One turn or mirror swaps these rows in pairs. Which row does each one swap with?
bule: -3 -6 5 -17 -8 -18 3 -1 10 13 -8 -8 -13 -29 -8 -22
bor: 1 3 -4 4 -29 -5 9 -2 23 25 3 -21 -8 -5 -4 14
rugiv: -1 9 1 10 -15 10 8 -11 21 -12 0 8 -5 7 4 2
rizoz: -1 -2 -8 -9 -28 22 9 -7 5 7 24 1 -10 -4 8 -10
fusaz: -6 21 -3 -15 -9 23 2 0 8 -5 13 -14 -16 -16 -4 1
Vof: -10 4 -3 -13 -12 -11 3 8 8 -3 17 5 5 6 -22 -8
rar: -1 3 7 16 -17 6 5 2 23 -12 4 1 9 5 -6 1
zurap: -12 -3 -3 -4 -13 -8 10 1 12 9 -5 -18 -18 8 5 -28
las: 8 6 10 10 -29 -7 9 -4 25 16 4 -16 -1 4 3 0
vobi: 6 3 -10 -7 -6 -6 4 -23 30 19 4 3 2 -13 16 3
Nas: -4 -6 7 -15 -8 -18 5 -6 14 13 -12 -5 -14 -20 -6 -26
bula: 10 8 1 -18 9 -11 -1 5 25 -2 30 -12 1 -1 -6 -5
Vuv: 10 -7 -12 3 -27 -9 6 3 17 -5 16 -26 -14 -16 1 -16
muto: -13 -11 -12 -13 15 6 1 -3 16 18 20 -7 -6 -3 2 2
ref: -10 9 4 -17 -7 -14 13 6 15 16 8 -15 -10 -3 -23 16
zere: -4 -18 -8 11 -12 -13 2 -8 9 -11 2 3 -1 -22 -8 -5
Gok: -8 8 -8 -7 -3 13 6 2 2 -13 1 -2 -15 -24 -20 3
gafek: 1 -3 22 -4 -22 12 16 -7 19 19 12 -11 -15 -1 10 4
leg: 9 -11 -9 0 -24 -1 13 3 20 0 23 -23 -17 -13 4 -17
bedaz: -8 -16 -6 9 -10 -10 -2 -6 6 -8 0 8 -1 -22 -13 -8
rerep: 3 10 7 -20 -3 7 -2 6 9 21 18 -22 -9 -24 -17 11
Mugu: -14 -12 -9 -17 15 7 1 -2 16 19 18 -2 -3 -4 2 1
fabop: 7 16 -3 -16 3 6 -5 -24 3 -10 9 1 -13 -10 7 -11
videp: 4 12 28 -21 -7 6 -1 4 16 19 10 -17 -5 -9 -9 3
Biso: 3 17 -4 -10 -2 7 -4 -25 4 -8 8 4 -10 -5 10 -13
zutu: 14 8 1 -14 8 -3 -7 1 22 -5 31 -11 3 -8 0 -5
Zutev: 14 3 1 15 -25 12 5 -8 16 18 13 -20 2 -7 6 2
tuza: 1 0 9 -20 -8 -17 2 1 12 8 -6 -10 -11 -33 -10 -18
Sefif: 4 18 7 -9 -4 -4 -2 10 7 10 13 -21 3 -12 -23 -1
fumin: 2 -1 -7 -9 -1 -6 2 -25 25 23 7 7 -1 -9 19 2
saf: -4 18 -6 -12 -10 21 4 2 5 -8 9 -13 -15 -20 -12 1
tana: -2 -4 -8 -14 4 -4 3 -23 24 25 5 6 -3 -12 13 0
runa: -7 -10 3 -7 -6 -18 7 1 15 12 -11 -6 -18 -13 -8 -26
Nol: -11 -7 4 -4 -12 -7 11 4 13 8 -2 -18 -19 7 3 -30
volol: -7 2 4 14 -19 4 4 4 22 -10 2 -1 9 3 -9 3
suru: -1 -3 -7 -14 11 3 2 -18 19 22 10 5 -11 -10 14 -1

Swapped with rizoz: Vof
Swapped with ref: gafek
Swapped with Nas: tana
Swapped with bula: leg

One turn or mirror swaps these rows in pairs. Which row does each one swap with?
Per: -10 -1 6 7 -11 -27 5 -20 1 5 6 -4 2 -22 -17 -6 0
gop: -4 -3 -4 -7 -6 13 -21 9 -17 -1 8 -4 1 15 -6 13 1
Kug: -6 2 6 6 -2 7 -14 -33 1 0 1 1 5 5 8 6 5
buk: 4 4 4 11 -13 20 -16 -12 -13 -5 15 -14 2 -4 -13 -16 3
sida: 0 -2 -2 -4 -2 -3 -8 -28 -3 5 11 -2 -5 -8 3 27 1
roba: 6 -3 -4 21 -8 15 0 -6 5 -11 9 1 1 5 -1 24 1
Giz: -13 17 3 -6 4 -6 1 23 -21 -11 8 -9 6 -3 -12 0 8
fuve: -4 30 3 0 1 14 27 0 -6 6 7 -11 6 -5 1 2 5
vumuv: 3 -1 -10 5 -2 -39 -1 -2 0 7 3 0 9 -8 -4 3 0
Purum: 5 -8 -15 1 -13 -6 18 -5 13 1 2 -1 6 -8 -19 -16 2
Fisi: 7 3 0 13 -11 1 -1 8 2 1 10 -4 21 -13 -6 23 -18
Sifiv: 4 -10 0 2 -6 5 -13 -10 18 -13 9 -1 15 -11 0 9 -11
Tinif: -9 4 1 15 -4 -21 2 -3 -7 4 6 -8 -2 -17 -20 23 5
vupo: 6 -1 8 6 -1 4 -13 15 -15 6 8 1 11 -20 -5 23 0
Zezot: 0 3 -7 -32 3 0 4 4 -13 -5 7 3 10 1 9 -1 -3
Zifi: -9 -5 -10 -11 -7 -7 16 -9 -8 22 -4 1 -10 1 -11 11 6
Luko: 1 -4 -3 -2 -21 -8 -9 24 -3 -1 1 -1 5 -13 -16 10 -7
mav: -1 22 3 17 -7 -4 7 -23 4 1 2 -2 -1 21 -2 -1 1
fik: 13 -8 -6 24 -6 7 5 -10 0 5 16 -11 9 0 -1 20 -9
Lus: -11 24 2 1 -9 5 5 0 -7 7 3 -14 -17 -7 -10 5 21
bod: -3 8 18 -3 -9 0 12 -5 -32 11 5 -11 0 1 11 5 -3
Pokir: 0 -5 -18 -11 -14 0 21 -15 10 9 5 0 -6 -5 -11 -2 3
kibis: -10 12 -7 9 -17 0 7 -8 13 3 0 4 -8 -7 -30 -3 -1
kogu: 4 -4 -2 5 -4 -15 6 6 11 -6 6 -5 6 17 6 24 -1
Rabig: 2 -6 -6 -15 -2 -6 3 -4 -6 4 -8 12 21 0 13 -13 -1
Momas: -4 15 4 7 -12 -24 -6 -19 4 -3 5 -1 4 3 -8 26 1
gafab: -2 7 2 -4 -3 16 29 3 -14 -1 8 -9 10 8 1 -9 -12
lepe: -4 4 -4 -6 -10 -2 15 -6 -16 -4 14 -10 0 -6 18 -23 3
Gaz: 6 -3 -6 -5 -15 23 -19 -4 -15 -3 20 -8 4 1 -2 -2 -3
Nad: -11 8 10 -3 -4 2 -23 -23 -1 -4 12 -3 4 7 -18 -9 -2
Vumam: 1 9 1 -12 4 11 13 -15 -7 8 5 -6 6 -18 10 -17 9
Kode: 1 1 -1 -3 -10 13 29 5 -23 4 -1 5 4 -7 5 -5 -3
Bizos: -3 13 1 1 2 -7 -16 7 -8 -16 18 -10 12 1 -5 -18 13
dedaf: 7 -1 -13 -8 1 -19 -3 -7 -2 16 6 5 14 -5 -12 -18 7
govov: 1 -4 6 20 -17 19 -5 3 -6 -2 11 -5 15 -4 -1 21 -4
Moni: 2 22 2 -14 -5 -16 0 7 -28 3 4 -1 14 2 5 -5 5
bam: 0 -10 -5 14 -18 -9 -7 -16 9 -15 17 -8 2 -3 8 6 -7
zov: -6 16 7 3 3 -7 -15 -1 -9 -27 16 -7 12 -7 2 -6 4
Val: 7 13 -10 9 -12 10 -17 13 -16 6 10 1 5 -9 -15 -14 3
Nos: -8 2 11 21 -11 -14 4 -11 2 17 2 -4 -6 -8 -22 4 3
gug: -5 7 -2 1 -9 11 36 6 -2 7 1 -1 10 -3 2 0 9
bof: -2 9 5 4 -2 -1 -8 26 -11 -1 8 -4 10 8 -13 -18 6
Tozus: 14 4 -1 9 -14 -10 -3 4 -19 8 0 6 19 8 2 -12 -17
vilez: -14 15 9 -9 6 4 22 5 5 0 -1 0 -2 -7 -10 13 11
nisek: -16 22 16 -3 0 -8 -11 -9 -19 -11 9 -13 1 7 -2 -8 0
nanu: -4 6 -1 5 -2 -30 12 -16 -3 -2 4 1 6 -27 -3 -4 2

Swapped with Tozus: mav
Swapped with roba: Kode
Swapped with Pokir: Gaz
Swapped with vilez: vupo
Swapped with gafab: fik

One turn or mirror swaps these rows in pairs. Which row does each one swap with?
Siga: 11 16 13 -10 12 2 -16 6 12 -1 0 -1 -10 14 -15 2
lokim: 10 4 -6 -13 14 4 8 -2 15 18 13 -5 -13 -4 6 4
dusi: 3 23 7 -1 13 17 -23 0 2 3 5 4 1 12 -9 -2
Dolib: 3 25 11 0 6 16 -21 1 -1 1 6 1 0 14 -11 3
Sona: -6 6 9 2 -7 8 2 -8 -26 -11 5 -2 1 -3 -12 18
lunog: 3 5 -12 14 -1 2 6 -7 -23 16 -1 -15 -12 5 10 3
Ged: 4 3 -8 -9 21 5 9 0 18 13 11 0 -6 8 11 4
Sinu: 3 16 -8 10 12 -7 -19 -3 8 -1 -8 8 8 -2 12 -12
lubil: 5 6 2 -9 14 -14 -11 9 9 -19 7 -6 -13 7 -15 -6
kofat: 1 -8 -9 5 7 -9 2 14 10 4 5 -20 12 8 -15 -10
non: -13 14 20 2 -4 -7 13 -6 5 -4 -14 -11 8 -9 -6 8
pek: -7 19 18 -5 -4 -3 8 -4 -1 -5 -10 -16 5 -8 -7 14
nefi: -18 9 -11 -3 -6 -13 8 -20 6 9 11 11 4 8 1 -7
kor: 14 -16 8 13 -16 10 0 -1 3 -17 3 -15 1 -1 1 -2
mifes: 1 4 4 18 -2 -2 -3 -20 -3 8 4 5 17 12 6 -18
Gogak: -5 -6 -6 0 19 -7 15 3 23 -14 0 -13 -4 4 5 2
pefel: -8 12 20 -5 -5 2 7 -2 -10 -5 -4 -7 0 -5 -12 23
mim: 17 -15 11 8 -13 16 -8 1 -3 -13 3 -11 -1 4 6 0
bobam: -14 -11 7 8 7 -11 11 5 24 -2 5 -4 4 4 1 10
Zat: 7 -12 -21 -8 9 0 -3 -6 6 8 6 14 -1 -11 -6 -10
zifa: -7 3 -2 12 -4 -3 13 -2 11 -21 1 -12 4 -17 12 5
liv: 4 -2 -18 14 -10 -5 -1 -1 -4 8 0 -8 -23 19 2 -3
tas: 4 1 -15 8 2 -6 -13 -5 -18 16 -2 -3 -20 9 1 -1
Firaz: 10 -3 3 2 -12 -1 16 4 1 1 4 -17 -13 -14 7 12
zubil: 3 3 -7 14 2 -1 17 -11 -20 10 -4 -14 0 10 13 -1
rimu: 12 11 -11 6 2 4 -20 -1 -2 18 5 12 -12 3 11 -2
zanep: 3 -9 7 -8 -6 -5 -15 -7 4 -1 -7 19 -13 6 9 11
livok: -20 11 -9 15 6 11 -9 2 5 -15 13 2 11 -3 2 -7
Tubuf: -5 1 -2 1 1 -7 -3 -12 -25 -18 10 3 0 -7 -10 -4
Fugag: 3 -8 -18 14 -10 -10 10 -1 -1 -6 -8 -17 -16 6 -4 -10
Luv: -6 4 9 6 -8 8 3 -11 -27 -10 4 -2 0 -4 -12 16
Vomim: -9 10 17 -2 -6 0 13 -6 -10 -9 -7 -10 -3 -6 -9 21
rad: 11 19 15 -11 10 0 -17 5 10 -4 2 -2 -10 15 -14 4
Pufi: 12 -7 -3 -13 1 6 11 -5 8 5 16 -14 -16 -13 -2 -1
fiper: 19 -14 9 9 -12 15 -3 4 3 -15 3 -13 2 5 5 0
gub: 2 -7 3 -4 -7 -7 -17 -7 2 1 -7 24 -10 7 10 10
Zamip: -2 -4 -6 7 4 -8 6 13 6 6 5 -24 17 9 -8 -7
buv: 1 -8 0 -1 -2 -9 -20 -7 8 3 -8 24 -9 6 4 5
topod: -12 21 2 12 11 18 -18 0 7 2 3 5 11 8 -6 -4
sunav: 1 3 -14 10 11 -3 -1 -22 -14 -1 -3 5 11 4 9 -16
ser: -6 14 10 -1 2 -23 2 -2 9 -7 -18 -7 10 -7 1 -10
Busog: -10 27 2 5 9 16 -22 -1 0 2 6 3 5 6 -6 5
mazo: -16 3 -13 0 -10 -13 8 -21 0 4 10 11 1 4 -5 -11
gure: 16 -15 -9 -13 1 0 9 -4 3 14 11 0 0 -13 -2 -1

Swapped with lunog: lokim
Swapped with buv: kor
Swapped with mifes: bobam
Swapped with non: topod
Swapped with tas: Pufi

